A state moves one step at a time under one of 4 hidden systems, and each row is a state written as 32 numbers. Each run below is a few steps of one system.
(in the rows, 128 means zero)
Z, run 1:
[[141  54 127 142 156 134  86 153 100 163 112 131 138 175 161 136 120 172
   99 141 132 116 169 160 151 167 155  98 153 136  55 110]
 [147  55 116 128 173 107  96 150  78 156  94 110 141 159 151 126 133 151
  122 140 153 123 142 158 142 121 134  87 152 138  74 115]
 [144  78 116 120 177  93 112 134  72 136  84  93 149 139 136 119 149 130
  145 149 158 130 111 155 133  74 106  79 152 139 103 124]
 [137 108 107 110 163  89 127 112  84 121  88  80 164 113 118 113 151 115
  160 142 156 136  86 137 114  55  90  81 136 133 134 131]
 [125 148 113 105 141  90 142  95 106 104 105  72 165  89 107 114 145 102
  166 134 153 137  70 122 103  55  80  93 123 122 158 137]
 [115 176 122 111 124 101 152  91 135  83 119  84 161  69 100 116 134  95
  165 123 141 130  60 114 101  66  89 117 106 109 174 143]
 [108 198 143 121 110 117 161  91 162  72 135 102 146  60  89 128 121  94
  153 119 128 124  66 111 100  89 102 141  95 102 176 135]
 [110 206 159 130  96 138 154  98 182  76 154 124 129  65  94 143 115  93
  138 116 111 121  97 110 107 120 125 162  97 106 163 128]
 [107 193 158 133  90 153 141 115 192  99 172 145 112  83 111 157  99 108
  118 102 102 115 136 112 121 168 154 175  98 111 143 129]]
B, run 2 (9 x 32):
[[138 136 113 148 167  96 130 173 134 151  73 149 121 118 162 130 116 104
  157 115 170 124 134 144 149  88 101 110 173 184 162 195]
 [127 164 107 129 157  82 146 156 123 134  80 121 119  99 149 120 121  92
  169 103 176 125 109 149 148  77  84 111 164 167 176 184]
 [123 179 109 106 136  78 160 126 123 113  99  95 130  82 117 123 128  89
  171 102 162 130  86 140 130  71  81 121 141 143 182 163]
 [116 183 128 100 120  93 160  95 121  87 129  70 144  61 100 130 138  88
  164 108 147 129  69 130 115  77  88 121 107 114 161 130]
 [104 184 139  98 110 112 152  87 118  79 141  73 146  78  94 126 141 114
  152 136 122 124  73 138 106  99 100 121 103  91 142  98]
 [102 167 154 106  91 135 151  76 115  77 151  85 145 111  86 128 149 129
  133 157 103 129  84 128 107 131 110 129  94  74 121  83]
 [109 143 156 109  78 152 134  78 122  92 167 106 150 130  89 130 137 145
  114 151  94 129 100 111 107 164 140 141  86  66  98  83]
 [117 117 157 124  77 170 118  91 136 110 168 132 153 151  96 142 124 160
   98 149  85 124 125 103 113 192 171 147  85  69  82  93]
 [120  98 163 151  94 177 102 116 139 122 155 162 142 164 125 147 111 166
   94 150  95 116 149 113 123 200 177 141  97  90  75 110]]
Y, run 3:
[[109 189 153 148  84 157 136 113 190 106 159 161 136  97 122 137  99 119
  126 120 111 119 124  85 111 146 136 154 101 118 174 165]
 [117 218 144 135 104 123 144 131 177 111 140 155 120  73 121 139 103  84
  142 108 140 119 117  97 120 107 117 152 123 144 196 184]
 [118 211 132 130 115 105 160 138 158 116 119 139 109  72 135 132 113  71
  159  92 157 127 111 120 137  93  97 143 131 154 206 188]
 [124 188 113 128 142  84 161 149 137 122  94 117 109  81 139 127 115  82
  168  88 170 122 105 150 146  85  85 131 151 161 187 180]
 [131 165 105 106 154  72 152 148 107 133  87  93 118  94 139 133 126 100
  160 103 173 123 115 168 150  86  81 112 169 161 154 157]
 [140 128 108 104 162  71 132 142  82 131  83  80 130 112 130 135 134 111
  152 121 162 123 112 172 147  89  94 102 167 147 116 129]
 [141  87 123 112 171  88 121 128  74 126  87  82 143 131 123 135 149 124
  138 138 152 123 111 171 141  94 114  96 148 127  81 103]
 [137  54 116 124 160 120 111 122  77 128  93  92 151 171 123 118 150 168
  120 167 126 126 119 166 128 127 129  93 144 105  61  80]
 [137  46 120 128 141 143  99 114  94 136 118 111 163 188 124 115 141 186
  101 170 104 127 131 138 115 160 147 100 129  95  57  78]]
P, run 4, 9 rows:
[[124 165 149 125 111 121 137 174 141 144 158 148  70  95 135 179  81 110
  116  67 143 101 178 161 174 189 175 181 125 137 118 134]
 [133 136 137 132 133 109 126 189 131 158 131 143  80 114 154 178  77 123
  121  78 153  98 188 175 182 180 166 160 148 153 101 149]
 [139 114 122 129 151  99 113 193 118 172 105 138  98 131 164 167  94 132
  122  94 161 100 184 175 176 165 154 131 169 164  97 154]
 [149  99 110 125 170  92 101 181 101 174  90 131 119 146 164 142 118 134
  128 120 167 114 168 162 165 126 131 104 180 175 100 154]
 [147  93 109 125 174  92 106 160  82 160  82 122 140 146 151 118 140 130
  142 146 170 129 136 145 141  78 112  84 171 159 117 149]
 [144  87 108 130 173 103 107 123  93 138  83 106 168 139 141  96 150 131
  146 163 159 137  98 126 113  54  90  70 147 141 134 146]
 [132 106 106 135 155 125 115  90 119 113  89 105 187 137 124  82 163 137
  143 180 132 150  75 101  84  57  76  78 132 122 150 138]
 [121 131 122 137 123 143 130  73 137  93 112 117 182 138 108  84 163 132
  144 176 107 154  65  81  76  74  83  95 109 105 160 135]
 [107 151 143 143  93 156 142  69 154  78 128 135 172 126  97 101 148 121
  142 166 100 145  63  75  83 100 103 123  91  89 160 136]]

Which system made each of these runs?
run 5:
[[110 178 164 109 110 125 153 109 142  86 166  94 102  76  94 165 121 100
  126 101 110 109 123 156 141 154 142 160 111 106 101  81]
 [125 184 157 105 112 106 164 138 135 109 154 104  74  71 103 177 107  85
  130  75 136 108 140 171 161 150 143 178 125 126 120 115]
 [126 174 142 119 129 101 153 177 131 135 133 119  65  80 140 174  93 100
  135  74 162 103 161 192 180 146 134 165 148 151 130 141]
 [132 155 133 139 147 101 141 188 136 148 109 133  79 100 161 167  88 114
  138  82 169 102 165 187 179 137 128 146 164 167 137 170]
 [141 131 120 150 158  99 125 188 137 156  83 149 105 119 171 153  97 118
  142  98 169 110 162 166 172 126 126 125 172 179 137 185]
 [144 110 105 152 165 101 111 177 128 165  78 157 126 138 166 130 113 115
  144 119 163 123 149 133 146 100 124 106 173 182 145 190]]
 | P
run 6, 6 rows:
[[128 188 128 104 133  86 170 149 125 115 122  92  77  71 116 159 114  87
  151  83 157 116 127 184 163 115 105 156 149 144 148 136]
 [126 187 129 133 143  93 159 168 139 129 105 120  83  78 150 153 102  91
  156  80 170 112 137 178 169 107 100 144 155 168 169 171]
 [130 173 126 152 145 104 140 173 153 140  97 148 103  94 163 148  99  97
  153  95 168 115 147 149 158 103 106 131 163 179 171 201]
 [137 141 120 159 143 115 126 166 162 152  94 174 125 120 164 137 101 102
  149 104 158 122 147 115 141 106 124 120 157 185 174 214]
 [146 107 107 158 146 125 106 164 158 163  93 182 141 143 158 116 101 130
  135 128 152 126 142  94 122 106 136 117 150 166 169 202]
 [140  81 105 166 146 149  99 147 151 157  98 181 163 174 157  94 115 167
  121 161 131 135 134  88 107 115 133 106 138 141 152 175]]
 | P
run 7 (6 x 32):
[[135 129 138 104 131  98 119 162 102 150 142 104  90 113 138 176 103 126
  113  89 147 102 177 183 176 183 162 146 147 138  65 102]
 [140 130 126 104 154  81 121 175  84 150 104  98  93 116 144 166 116 122
  126 104 164 103 166 197 179 146 132 128 174 155  81 120]
 [141 133 114 109 166  70 124 169  84 149  85  97 109 118 151 143 128 119
  145 115 172 113 145 187 168 110 107 107 184 165 106 141]
 [138 137 106 113 169  72 127 156  90 146  74 101 126 116 149 122 137 111
  156 123 176 123 123 157 149  77  92  92 176 166 143 159]
 [134 142 102 119 156  87 134 142 106 136  85 118 143 111 139 105 140 106
  168 135 170 135  99 126 124  51  86  87 151 157 178 172]
 [131 147 109 135 150 106 132 127 132 121  89 137 160 107 133  95 133 108
  161 147 156 137  82  97  99  45  89 101 133 141 196 177]]
 | P
run 8 (6 x 32):
[[143  60 120 125 168 110 111 130  72 133  88  93 152 157 132 123 151 152
  129 155 139 124 118 165 135 109 121  87 144 118  70  94]
 [141  91 115 111 169  89 125 118  76 120  88  74 152 123 118 125 154 123
  147 143 151 130  94 156 125  77 102  90 139 123 101 106]
 [133 133 114 100 153  83 139 109  87 106  96  64 153  96 110 125 148 108
  162 126 156 132  79 151 124  68  91  94 131 125 132 122]
 [120 168 117  99 130  86 154 101 111  98 114  70 149  76 109 123 137  88
  168 111 155 134  73 134 119  70  78 110 123 126 163 139]
 [115 195 125 110 118  94 171 104 140  92 121  98 132  65 100 126 126  72
  169  98 146 130  72 121 117  76  92 134 111 122 186 151]
 [112 215 140 118 104 113 163 107 168  89 137 121 122  62  99 136 118  72
  154 107 134 131  94 108 116  95 107 160 109 125 191 156]]
 | Z
run 9, 6 rows:
[[125 184 141 144 109 129 137 168 175 140 147 165  95  85 155 167  82  97
  132  76 147 113 169 126 157 150 145 159 131 166 171 192]
 [123 196 143 131 123 107 154 168 149 131 130 136  73  73 150 165  92  94
  142  79 160 110 156 169 171 129 123 164 139 163 162 168]
 [126 188 130 109 135  88 171 156 128 117 119  96  76  74 124 162 109  89
  146  78 159 111 135 187 168 118 108 159 150 149 148 139]
 [127 175 132  92 135  86 152 124 105 107 126  63 106  72 110 158 130  92
  144  90 150 118 117 179 156 115 101 142 139 132 115 107]
 [121 150 132  90 138  85 143 105  78  96 121  57 133  87 100 144 146 101
  150 118 144 124  90 167 137 107 106 123 118 107  96  80]
 [117 117 122 103 141 104 135  96  76  94 101  66 154 128 101 113 161 142
  142 161 125 127  77 162 114 106 100 100 127  88  93  74]]
 | Y
